In the data rows, 128 means zero.
Every row has a hidden score. How much higher is the second row's score than the first row's in each pair? 20 means about the same, 40 much higher and 0 much lower. The score is a weighted sum of the row's numbers plus the product of two more (or one squared), each taken from its middle value.
[133 137 119 110 165 139 153 116 167 120 149 163 162 165 115 135 165 123 151 147 166]
[130 111 147 103 146 163 165 144 165 159 117 151 152 134  89 150 155  84 162 193 150] 26
[122 107 142  98 142 156 154 142 161 131 129 143 148 144  98 141 155 111 150 175 143]
[127 151 147 137 114 105 123 150 106 125 133 103 105 116 157 128 105 149 112 107 103] 16
[119 135 143 111 156 156 153 133 172 127 141 167 162 151 111 127 155 112 153 180 160]
[144 120 127 108 121  92 114 143 115  93 139  93 112 129 134 125 112 147  90 110 114] 13
[138 115 101 106 149 106 124 120 142 104 155 129 143 148 116 129 142 145 115 121 149]
[135 129 151 129 152 168 149 144 173 140 146 152 163 148 103 131 152 108 159 167 160] 29
[127 149 158 132 122 110 111 147 122 113 131 109 110 116 150 125 116 151 111 113 119]
[146 109 107 108 135  91 120 123 130  98 147 110 130 139 122 118 125 143 102 121 132] 22
[ 98 159 166 183  59 140 100 154  62 166 113  87  63  83 177 133  69 124 122 102  69]
[129 115  74 134 136 130 131  96 129 122 135 140 145 135 125 119 128 129 136 113 140] 23
[109 115  76 140 139 145 126  81 126 139 124 150 136 133 125 143 134 136 140 122 140]
[130 121 137 102 144 122 144 135 157 113 152 135 150 152 108 120 142 130 127 156 148] 18
[128 142 150 145  80 114 105 154  85 126 119  85  84  91 157 113  80 135  98 105  87]
[145 111 137  86 142  96 134 136 147  96 146 116 142 147 109 124 132 140 106 144 141] 12
[123 159 147 168  98 114 112 149  90 134 112 102  88 109 164 130  81 138 127 106  90]
[122 145 159 128 173 201 172 136 182 163 139 182 175 158 101 134 178  74 205 188 170] 19
[116 126  50 144 138 176 114  91 133 142 145 160 147 133 118 121 162 117 166 125 152]
[130 148 154 129 128 100 117 155 124 109 141 110 118 123 148 125 109 144 111 112 122] 15
[142  90 134  82 135 120 136 141 143 114 121 115 138 134  92 122 140 121 119 157 133]
[131 154 155 148  88 114 129 140  92 144 127 104  91  90 159 125 103 147 101 120  96] 18
[138 116 114 109 123  92 125 135 117 105 139 109 116 130 133 117 107 145  92 109 117]
[128 158 160 133 128 111 112 158 123 117 128 117 116 122 151 124 110 152 114 115 118] 20
[133 132 141 124  99  98 124 138 105 101 129  92 102 112 144 122 102 151  83 113 103]
[101 117  66 167 124 167 109  74 117 142 128 152 132 131 134 125 129 114 145 120 134] 27
[140 111 134  93 147 102 137 140 150  93 145 117 141 139 111 127 136 130 110 139 143]
[145  89 127  84 132 101 130 137 138  93 127 109 136 136  97 117 128 131  99 135 131] 25
[140 135 146 132 101  99 110 136  98 118 127  94  92 103 148 116  99 155  91 115  95]
[128 180 177 171 114 147 104 162 104 137 121 112 100 117 173 142 109 128 135 117 108] 18
[125 174 176 151 119 115 126 156 114 143 114 114 105  99 165 140 112 142 139 100 110]
[136 124 106 111 160 117 132 120 156 114 150 138 156 150 114 121 155 140 134 131 156] 24
[122 100 143 106 134 135 159 124 149 122 114 136 148 129  94 128 136 101 140 167 136]
[132 110  89 121 143 113 123 107 134 117 154 133 143 145 120 131 139 137 126 123 140] 22
[119 162 158 167  82 130 129 140  81 150 109 105  82  82 175 114  98 146 104 114  81]
[141 125  94 116 165 125 130 115 152 121 154 152 155 164 115 122 152 125 132 131 161] 23
[121 120  85 147 131 135 130 107 120 122 147 134 133 144 126 128 118 131 129 127 134]
[121 158 146 201  47 134 105 145  53 186 102  89  57  52 178 111  76 113 108 101  59] 18
[130 150  94 151 184 202 153  84 181 150 144 200 185 170 112 135 203 115 208 133 188]
[130 123  92 151 115 139 130 117 112 123 145 123 117 114 133 131 113 131 131 113 121] 11
[135 118  93 131 118 113 129 117 116 125 142 122 123 121 130 131 119 147 108 120 121]
[111 131  83 189 110 172 133 112  93 161 132 143  99 104 151 137 117 130 147  97 108] 15
[109 157 155 174  63 140 123 146  75 164 109  95  75  84 180 139  93 149  99 124  72]
[117 129  57 161 172 192 141  75 148 172 125 191 164 155 121 137 147 109 178 126 167] 19
[139 110  86 118 134 111 130 114 130 111 138 131 139 147 123 128 132 145 113 108 139]
[121  59 139  92 119 194 170 104 145 168  50 158 153 136  60 139 162  59 171 199 130] 19
[113 138 107 141 175 174 142 109 181 153 153 196 182 164 114 135 188 122 197 161 184]
[122 120  89 135 139 127 121 104 127 120 137 129 135 142 126 124 122 135 120 121 136] 12
[134  94 140  90 129 127 160 130 146 125 123 126 142 133  91 133 146  98 125 160 136]
[128 123 147 114 150 192 176 134 169 149 144 174 159 147 101 123 154  91 174 196 160] 24
[130 131 134 137  96 104 115 127  98 119 137  98 100 103 145 121  98 146  99 105 100]
[141  60 110  69 121 114 129 125 131 115  89 115 140 130  76 122 140 110 101 130 124] 22
[116 159 112 145 204 217 139  92 184 167 157 220 194 157 117 142 207 101 229 180 201]
[115 147 104 161 187 183 162 103 188 157 152 203 184 169 114 137 184 104 198 144 200] 22
[113 161 147 195  64 159 114 128  60 169  97 109  60  85 178 135  72 141 121  92  61]
[139 128 125 111 163 121 131 137 158 114 152 144 156 148 112 129 150 133 136 141 158] 21
[120  60 116  77 123 141 135 109 138 131  75 130 144 114  67 119 155  96 130 157 126]
[122 160 156 200  69 146 117 135  63 165 102  84  64  69 183 113  58 141 103 115  63] 17
[122 113 146 104 144 137 162 143 159 122 124 144 151 149  97 128 149 100 146 167 147]
[129  79 127  90 132 127 136 130 143 120 106 116 138 125  86 130 139 109 121 146 129] 20
[136 101 134  87 134 110 139 136 147 101 137 121 141 145 102 125 130 126 108 152 135]
[127 147 145 144 104 117 118 153  93 134 135  94  96 106 156 125  84 138  97 122  93] 21
[123 106 144 116 139 159 154 124 158 142 128 148 153 146  91 130 145 106 142 175 142]
[117 132  47 173 171 202 131  54 161 178 130 213 183 182 119 127 180 100 215 128 187] 18
[122 140 141 122 160 188 172 123 183 138 139 178 174 146 105 133 162  98 182 195 177]
[128 110  85 110 142 115 131 103 133 106 145 135 142 141 117 123 136 136 125 112 141] 19
[146 120 116 101 160 114 139 133 154 104 148 132 151 154 113 121 148 137 122 131 154]
[130 182 192 130 126 119 110 175 127 130 112 121 117 116 162 133 116 135 120 102 122] 19
[125 130 132 109 166 129 147 139 165 117 161 149 159 165 112 127 153 128 142 155 160]
[117 219 222 184 116 154  96 187 121 163  95 144 106 104 197 124 106 142 150 111 117] 22
[136 141 156 111 125  91 113 152 127  99 135 107 117 129 143 127 117 144 101 111 122]
[138 126 141 108 119  89 121 142 121  94 147  98 115 121 136 125 104 153  89 115 117] 22
[116  39  97  73 121 138 125 101 129 140  39 134 142 131  55 118 142  75 123 140 117]
[140  66 105  68 125 100 118 126 131 103  89 110 140 135  80 119 126 121 102 115 123] 12
[121 127  92 129 166 139 122 116 161 134 150 168 167 169 117 147 170 120 162 142 170]
[139 118 113 101 160 113 127 129 157 105 150 131 150 152 113 122 140 141 130 129 157] 9
[124 152 155 156  78 119 127 156  77 141 104  99  76  86 167 130  78 146 113  98  80]
[144 124 137 103 156 127 145 144 162 126 155 140 155 143 110 135 143 117 130 156 152] 28
[142 124 111 110 164 117 124 119 154 111 150 144 154 160 116 123 154 134 125 135 160]
[126 146 116 177  76 132 133 111  80 149 123 117  91 100 155 122 110 131 115 103  94] 16
[144  99 134  92 139 118 140 131 143 111 127 122 140 134  97 130 130 125 108 151 133]
[104 177 172 164 100 141 105 155  96 147 102 114  97 112 174 129  85 140 136 103  98] 22
[137 130 144 114 108  88 115 143 106 108 136  94 103 111 140 125  95 153  90 116 104]
[132 132 121 165  97 135 120 135  86 137 115 100  95  93 154 132  95 129 119 100 100] 14
[126 139 134 157  87 144 114 117  79 140 105 108  88 106 157 133  85 127 115 108  85]
[114 119  70 144 168 136 123  84 146 144 139 159 160 153 115 134 160 114 161 131 159] 26
[122  43 101  74 119 128 126 114 131 134  53 120 147 129  57 135 132  96 124 128 121]
[141 113 116 111 123  89 125 129 119 100 148 107 121 123 131 122 108 155  99 112 120] 14
[116 204 211 169 129 120 115 185 130 144 110 129 109 110 176 131 131 147 138 114 125]
[132 116  66 142 133 151 112 100 131 151 142 154 145 130 125 131 142 131 157 111 147] 21
[133 131 148 134 102  90 110 140  98 112 132  93  97 112 149 124 100 144  88 117  96]
[108 146 112 142 193 197 162 107 181 167 162 193 181 170 111 135 197 121 180 161 187] 33
[ 91 129  48 183 123 169 110  77 104 157 144 154 132 127 138 141 152 117 167 102 131]
[133 127  98 154 114 133 120 105 106 126 138 118 112 117 144 119 119 145 126 123 111] 18
[148 114 138  98 151 113 145 141 154  97 150 127 144 145 109 126 137 135 117 151 147]
[131  31 105  76 104 155 138  92 127 145  18 136 146 120  34 125 145  64 134 149 118] 31
[119 148 140 139 170 194 180 119 189 172 159 184 181 174 110 139 177  82 193 171 180]
[101  45 113  87 107 166 146  95 137 171  40 137 147 106  51 149 154  70 153 170 118] 12
[124 138 149 137  93 111 108 139  90 126 118  95  86 109 157 116  95 146  96 111  87]
[130 120 122 116 119  93 118 137 112 115 131 102 112 115 136 127 106 151 105 114 112] 19
[135 117 138  94 148 119 137 143 156 103 151 126 145 149 111 130 139 126 122 153 145]
[ 97 154 121 171  72 133 106 102  69 156 105 117  78  72 164 116  86 137 127 109  82] 33
[116  40 112  77 122 142 141  97 134 150  56 127 151 133  44 143 157  77 139 153 120]
[135 141 153 140  84 101 121 141  88 126 118  87  91 107 157 120  93 151  88 116  92] 17
[145 119  98 107 152 115 122 120 148 108 146 138 152 150 114 127 140 146 125 122 153]
[ 89 186 171 210  65 176 110 160  60 182 112 109  66  74 189 122  72 118 130 110  65] 23
[127 159 162 176  56 125 119 131  66 142 105  94  71  81 178 137  76 146 118 107  68]
[127 131  59 137 164 182 115  78 157 147 144 196 175 165 111 133 173 125 179 109 179] 26
[128 126 128 136 109 117 125 131 102 130 134 108 105 111 145 123 108 148 107 114 103]
[137 124 137 109 111  79 119 145 112 101 137  95 109 116 139 124 100 153  86 111 111] 21
[115 150 141 195  57 129 127 125  67 173  92  93  72  92 180 136  66 120 112 100  72]
[141 132 142 126  95  87 111 147 101 119 132  92  94 115 150 124 100 143  95 114  97] 17
[146 120 131  95 156 110 131 132 154 100 156 128 147 148 112 126 143 136 120 146 150]
[136 146 151 120 127  93 112 151 121 109 139 108 116 120 142 119 108 147 101 116 119] 24
[112 149 159 158  83 126 121 154  81 132 127  97  83  87 165 127  85 145 106 101  84]
[127 160 176 130 131 111 108 165 128 109 122 110 114 127 151 135 122 138 114 112 126] 19
[116 131  35 161 178 195 147  44 157 161 139 208 188 151 114 164 168  87 224 125 185]
[147 122 136 112 120  81 123 144 117  92 143  95 114 121 137 119 107 153  91 116 116] 11
[141 125 138 111 116  88 122 142 110  95 140  94 109 117 138 120  98 155  86 114 110]
[141  91 128  80 134  96 137 133 139  96 133 110 136 142  98 122 132 133 102 136 132] 18
[136 125 142 114 111  87 121 150 112  95 135  92 107 122 137 116  98 154  84 118 108]
[110 152 154 168  85 132 118 155  75 145 122  94  78  96 170 117  74 126  97 109  76] 21
[128 120  76 129 148 135 135  91 138 118 146 150 151 156 117 134 152 124 144 121 152]
[141 123  99 116 162 129 121 120 154 112 150 148 158 154 116 132 153 130 136 116 157] 23
[137 116 111 126 116 104 120 128 112 109 144 110 119 126 131 131 121 144 102 121 120]
[127 182 172 193 104 158 125 160 104 144 125 132  95  85 179 127 118 127 129 113 104] 18
[139 124 126 103 153 112 137 127 158 109 152 133 153 157 113 132 152 136 118 139 155]
[135 127 142 113 112  82 112 139 109 101 134  93 106 121 140 116 104 151  81 116 109] 20
[127 121  98 113 166 126 120 119 151 120 156 143 154 159 117 132 154 138 129 114 157]
[114 152  72 153 197 192 125  84 178 176 130 221 186 157 118 137 205 102 217 119 191] 24
[136 140 152 114 128  93 118 150 127 108 129 105 117 133 140 128 115 146 103 114 125]
[134 135 135 117 169 144 140 124 172 138 154 152 162 161 110 125 152 127 155 170 163] 29
[ 87 184 177 208  51 169 103 123  61 168 103 111  69  57 198 115  68 121 145  91  67]
[115 147 162 156  75 132 118 153  75 134 100  95  75  85 167 129  66 148 106 118  78] 19
[126 125 148 130 147 170 173 120 163 155 138 160 156 142  94 145 159  82 178 183 156]
[124 115  92 121 158 125 130 112 151 118 141 146 157 156 118 138 159 136 140 116 156] 18
[142 114  88 118 151 119 123 100 137 114 141 132 142 149 121 126 143 134 123 122 143]
[124 148 152 143 106 103 127 144 106 126 123 101 100 102 151 128 109 147 107 104 105] 18
[145 117  98 106 153 105 125 116 144 110 152 130 147 154 116 125 141 142 118 121 151]
[136 127 130 124 105 104 119 131 104 118 136  96 105 112 143 120  92 142  96 119 105] 22
[122 159 155 170  63 124 126 140  67 160  89  96  70  61 173 117  76 116 124 118  70]
[121  56 115  86 121 130 139 126 131 124  82 123 143 122  67 127 151  95 121 153 121] 20
[120 142 150 140  93  96 117 136  90 113 122  94  89  93 153 120  93 146  98 121  88]
[138 131 137 109 118  91 122 148 119 106 136  99 111 130 140 123 112 157  88 113 117] 16
[134 129 109 113 166 129 130 111 163 111 144 149 163 158 112 127 165 138 143 131 168]
[ 98 163 159 191  71 120 124 128  65 157 117  86  59  80 179 114  85 118 113 116  64] 18
[119 134  62 155 182 161 138  92 159 138 147 192 167 168 114 128 157 115 187 114 179]
[147  72 114  72 123  93 119 125 132 100 109 105 136 137  86 120 126 129 102 125 124] 21
[134 114  88 113 153 115 132 108 136 121 153 139 143 156 116 130 133 144 131 117 148]
[142 147 166 109 131  90 118 163 130 105 135 111 122 126 144 119 119 156 110 107 128] 17
[114 119  76 137 169 153 125  78 145 141 147 169 159 155 115 145 166 113 161 130 165]
[138 152 148 133 119 105 120 153 111 121 137 103 109 108 149 130 105 142 111 120 111] 15
[129 168 176 133 124 113 118 155 130 128 126 113 113 125 155 136 127 146 128 114 121]
[139 126 130 135 100 107 110 125  98 122 129  94 102 118 143 113 101 144  94 121 100] 24
[119 163 165 160  77 128 113 137  72 147 113  87  68  73 171 121  75 123 105 100  70]
[113 164 162 168  76 135 102 146  77 137 110 101  71  68 173 117  79 143 125 126  72] 27
[138 126 137 120 108  83 121 144 108  96 136  91 107 112 139 115 106 157  85 111 108]
[147 102 134  90 136 101 140 136 144  95 139 114 138 137 106 123 128 130 110 142 137] 17
[113 146 147 151  94 101 107 133  83 138 129  88  84  83 162 122  82 144  91 120  87]
[140 136 147 106 131  80 114 154 128 100 143 102 122 132 135 117 119 157  97 111 126] 17
[123 134 139 133  93  97 115 144  97 123 117  94  93 110 148 119  92 145  94 114  93]
[139 114 136  95 149 118 141 133 152 112 143 125 147 137 105 122 144 126 119 146 146] 15
[123 132 137 144  97 115 123 132  93 132 112 104  96  92 154 132  91 136  92 105  90]
[112 160 159 146 100 120 127 156 105 139 111 113 102 105 163 115 109 139 126 124 109] 23
[109 158  90 160 185 213 157  70 187 166 138 223 195 170 116 167 199  87 238 174 207]
[ 92 137 101 175  75 139 122 124  82 157 120 128  91 110 162 113  80 109 145 114  95] 19
[142 155 170 116 124  99 117 152 126 111 133 113 120 121 146 127 121 151 105 117 126]
[113 138  50 159 174 177 113  54 149 154 143 207 171 159 122 139 172 109 190 122 177] 28
[125 136 146 132 103  95 111 149 107 115 131  97 103 119 151 116 106 140 104 119 104]
[121 129 121 138  99 101 122 136 102 123 126 100 106 104 146 132 104 145 101 112 105] 19
[147 151 165 116 137  88 109 158 132  98 128 104 121 130 142 129 119 156 103 111 128]
[141 132 141 118 117  94 114 143 119 101 141 103 115 129 138 122 114 148  93 109 117] 20
[133  77 132  83 128 131 140 127 138 119 111 125 143 136  84 119 144 101 128 155 131]
[123 125  66 147 153 161 122  77 149 139 137 182 161 164 115 127 166 123 176 122 161] 23
[129 168 160 161 102 132 130 136  93 147 102 104  91  88 173 127  97 125 115 118  93]
[127 134 146 126 107  99 113 144 104 113 133  95 100 107 148 125  94 153  94 109 100] 26
[135 131 144 125 123  98 114 149 115 101 140 105 112 124 140 117 105 148  98 116 117]
[134 116 117 114 123  89 116 135 115 101 144  99 117 131 130 124 113 148  91 119 117] 18
[137 120  81 124 145 118 132 101 140 114 140 137 147 153 117 134 136 140 134 120 148]
[140 111  98 104 142 107 126 125 138  98 154 122 139 147 116 123 130 143 114 116 141] 18
[112 143 147 121 168 175 167 125 180 154 144 169 166 166 110 150 185 103 167 164 174]
[136  90 132  86 130 107 137 139 143 102 124 116 137 135  95 121 135 124 104 139 132] 9
[132 120  66 155 133 141 121  82 130 143 138 154 140 132 124 132 145 133 144 112 145]
[120 136 101 159 106 146 113 107  95 158 119 135 113 127 142 135 113 116 133 111 106] 17
[110 145 102 198  87 159 134 109  65 195 125 131  85  67 162 151  84 113 132 128  84]
[133 133 141 122 163 177 172 126 182 137 136 187 169 150 111 125 164 106 193 173 171] 10
[137 113 143 106 140 125 144 140 155 118 142 133 145 135 106 129 146 116 128 151 145]
[133 115 112 112 126 106 121 119 121 112 148 110 121 128 128 117 120 147  97 113 122] 21
[108 129  57 172 123 149 121  84 118 149 140 155 133 132 136 150 151 122 172 112 130]
[141 118 107 106 154 109 123 127 148 102 151 131 147 158 114 131 140 139 119 124 152] 11
[143 108 102 105 140 100 118 117 136  96 149 116 138 147 120 128 135 148 108 120 138]
[126 102 148 102 136 141 167 132 155 138 116 141 148 142  93 122 161  99 141 182 144] 19
[ 82 134  58 195 119 178 105  60 102 167 137 167 126 119 137 144 130  96 176 122 127]
[132 139 145 145  94  95 117 137  93 123 128  91  92 104 154 116 101 146 107 111  97] 12
[141 147 153 134 122 113 114 141 113 110 123 112 111 110 151 121 109 140 101 118 111]
[147 133 141 105 128  91 112 147 124  96 147 102 119 135 137 126 116 151  98 114 122] 18
[142 118 129  96 151 106 135 133 152  95 154 124 146 153 113 125 143 137 111 133 148]
[142 118 115 114 119  92 126 125 119  98 138 104 119 123 127 123 110 150  94 117 120] 22
[141  58 109  66 119  99 121 113 130 112  88 111 142 131  74 129 128 115 108 118 122]
[116 143 151 147  82 104 112 141  91 141 132  99  86  99 160 118  91 145 102 105  86] 19
[143 124 138 116 112  83 119 139 114 103 141  94 110 123 136 115 103 158  84 112 113]
[134  73 120  74 121 119 133 129 134 117 100 113 141 126  80 129 139 118 117 144 124] 19
[109 170 166 170  95 129 102 142  96 155 104 125  97  92 172 120 103 127 140 105 100]
[137 129 138 110 117  82 114 148 120 101 142  98 115 130 136 117 111 157  96 113 116] 20
[147 124 139 113 112  83 115 143 115 100 143  90 111 120 135 120 106 153  82 110 111]
[119 114  74 137 146 152 113  88 141 124 142 159 156 145 116 123 138 117 142 113 154] 27
[121 138 144 144  90  99 114 137  94 129 116  92  93 105 153 118  90 147  87 118  93]
[126 157 154 142 118 121 127 138 109 126 117 109 103 116 157 136 108 132 119 119 112] 10
[119 142 154 155  93 107 120 153  91 129 128  94  84  95 161 127  92 145  91 114  88]
[142 143 148 122 118  92 119 149 112 105 133 102 109 113 146 117 100 140 108 119 115] 23
[125 145 145 146  82 118 110 146  83 138 111  89  86 105 156 113  78 148 102 112  84]
[142 123 129 119 110  86 119 143 108 109 134  99 109 121 139 118 104 148  90 116 108] 13
[138 131 118 128 169 138 132 111 166 137 142 162 170 165 116 128 172 119 160 136 171]
[118 187 197 154 131 119 112 167 127 137 122 124 114 107 171 138 121 134 134 109 122] 15
[127 164 166 168  63 119 126 139  72 152  96  87  70  96 171 121  69 124 114 124  77]
[117 184 187 184 103 145 127 141 104 170 124 126  97 109 172 134 108 143 144 104 109] 23
[114  96 155 106 136 184 172 120 156 143 108 162 159 119  83 145 162  62 162 196 139]
[139  84 130  87 128 114 141 138 142 110 113 119 141 132  87 125 133 106 109 153 131] 22
[144 111 109 102 133  92 124 128 124  93 141 107 124 133 124 117 116 145  95 113 126]
[115 159 151 174  86 139 131 150  82 159 131 106  83 104 170 117  93 145 121 114  87] 17
[123 151 155 176  74 116 111 130  77 132 102 100  79  83 173 133  85 145 111 114  82]
[132 128 144 119 109  87 114 150 103 112 128  89 104 109 143 115  94 147  84 119 105] 26
[126 144 118 124 171 184 139 101 179 147 138 196 181 167 114 135 182  97 185 148 184]
[110 137  48 169 179 182 147  66 161 144 142 204 170 160 113 155 160  93 185 132 175] 29
[142 120 112 104 160 110 129 123 156 104 159 136 152 154 116 131 140 136 119 134 157]
[124 112  88 119 144 123 115 106 139 122 147 141 150 156 119 126 150 139 128 110 152] 20
[136 126 144 121 110  92 121 145 108 106 132  93 103 115 144 122 100 149  91 112 102]
[143 130 138 113 116  84 117 144 118 104 141  94 113 119 136 117 109 156  90 120 116] 23
[101 127  67 180 108 186 113  76 100 168 117 153 115 117 141 130 107 128 147 130 113]
[134 151 147 146 111 105 115 145 108 130 118 110 104 114 156 129 106 152 104 124 107] 14
[107 157 165 199  64 150 128 153  54 155  80  93  54  62 185 120  88 119 129 104  53]
[144 114 132  89 146 100 132 141 150  94 154 120 142 150 113 119 137 139 113 140 146] 27
[143 109  95 108 136 106 120 118 134 101 144 127 138 145 119 118 132 148 110 110 141]
[138  88 136  94 126 127 145 132 143 113 117 121 139 128  88 126 136 115 119 162 132] 19
[130 126 125 129 105 106 122 131 109 116 134  98 107 117 137 119 100 148  93 116 109]
[138 128 141 108 120  84 115 150 121  99 145 100 115 132 136 120 107 147  91 116 120] 19
[113 150 155 183  68 109 123 142  69 141  97  88  72  96 171 129  90 132 113 115  74]
[147 108 140  88 146 109 145 141 149  99 145 116 142 138 107 124 137 135 111 146 141] 20
[142 129 125 118 168 150 147 132 170 128 149 153 163 149 114 142 165 121 165 142 164]
[123 141  61 152 186 197 144  84 167 173 130 203 181 161 117 136 201 114 189 132 189] 22
[142 111 138  97 145 115 140 139 152  98 143 121 141 148 107 130 138 135 113 149 141]
[139 107 137 105 142 130 148 137 155 108 135 134 146 147 102 135 148 113 122 163 142] 22
[139 132 139 112 116  90 123 147 115  99 137 103 112 121 141 123 115 157  89 116 117]
[118 133  86 123 180 167 134 109 163 145 143 172 170 158 116 133 166 115 168 124 175] 21
[140 116 134  93 143 103 133 135 150 100 148 119 144 143 110 120 134 138 117 140 145]
[130 131 130 133 160 161 141 137 171 143 151 161 167 165 115 131 165 126 163 169 169] 32
[135 153 153 137 113 125 114 157 111 129 119 113 107 118 155 127 115 147 108 104 113]
[132  62 129  95 128 151 146 122 141 145  86 126 148 120  65 140 156  76 134 159 123] 24
[142  81 118  75 125  94 126 128 136  98 119 108 137 130  90 116 129 123  96 125 128]
[128  42  99  71 115 145 129 107 132 140  48 134 148 116  52 126 149  71 121 142 117] 22
[147 115 131  89 153 104 130 135 150  97 149 120 145 145 113 121 143 145 115 138 146]
[140 119 124  94 152 102 139 137 154 104 149 126 147 147 115 126 144 143 115 131 151] 20
[134 181 196 140 131 119 104 166 130 129 105 114 113 115 161 122 119 149 124 117 120]
[132 130 143 123 104 100 119 142 104 112 137  95 102 111 146 119 106 150  92 116 103] 19
[135 101 137 100 137 128 160 131 153 113 121 129 146 143  94 128 141 115 136 165 137]
[135 125 126 135 107 113 119 139 101 122 128 101 102 111 141 126  95 149  99 116 102] 22
[133 136 142 131 104  96 115 150 102 114 139  92  99 104 145 123  99 150  98 111 104]
[121 131 148 135 153 167 164 131 171 131 140 171 158 135 104 127 159  99 170 191 160] 23
[149 111 136  94 147  98 138 137 151  95 153 116 143 147 112 126 138 133 113 144 142]
[143 122 134 110 112  94 115 141 109 104 136  95 109 115 136 115 107 148  90 117 109] 24
[145 115 103 108 155 114 130 115 152 111 147 132 150 154 117 120 140 135 129 123 154]
[146 100 136  88 134  98 141 138 143  91 141 112 139 135 104 124 132 135 104 146 135] 20
[135 161 180 121 124 107 116 158 131 108 132 113 119 121 154 123 118 153 116 104 124]
[113 154 143 158 179 202 172 142 189 154 125 194 173 140 101 130 185  77 213 208 179] 27
[140 119 127  98 158 108 134 137 153  95 152 125 149 151 113 129 146 144 118 139 151]
[128 159 168 134 128 101 113 150 126 112 134 110 119 132 151 118 113 141 111 109 121] 22
[133  76 134  85 133 158 147 138 143 137  90 143 150 126  70 130 146  88 158 165 133]
[122 174 163 178 101 134  99 127  91 165 103 115  86 107 184 130  99 124 149  96  90] 15
[116 162 164 165  74 117 127 144  68 156 104  93  66  90 179 137  66 127 101 121  64]
[143  79 124  86 130 123 135 126 141 113 108 118 139 137  81 122 131 106 111 141 129] 23
[111 119  58 150 146 168 111  80 130 155 140 159 143 154 126 129 158 128 158 112 142]
[130 128 149 130 163 170 165 120 166 143 151 164 157 148 107 130 157  90 172 174 164] 13
[144 127 141 113 109  82 114 146 114  98 133  91 108 122 137 125 108 156  83 111 110]
[135 115 137  95 155 127 151 132 157 112 153 130 150 143 106 129 155 130 134 151 148] 17
[110 160 163 183  66 147 121 154  63 170  91  96  65  75 176 135  58 116 106 110  62]
[117 139 142 125 158 162 162 139 177 129 158 168 168 149 110 138 177  95 166 162 169] 20
[140  70 116  73 121 106 123 120 132  98  98 115 138 129  82 129 126 117 107 126 123]
[139 138 124 115 168 158 151 129 172 136 162 159 161 161 117 136 160 124 155 149 166] 22
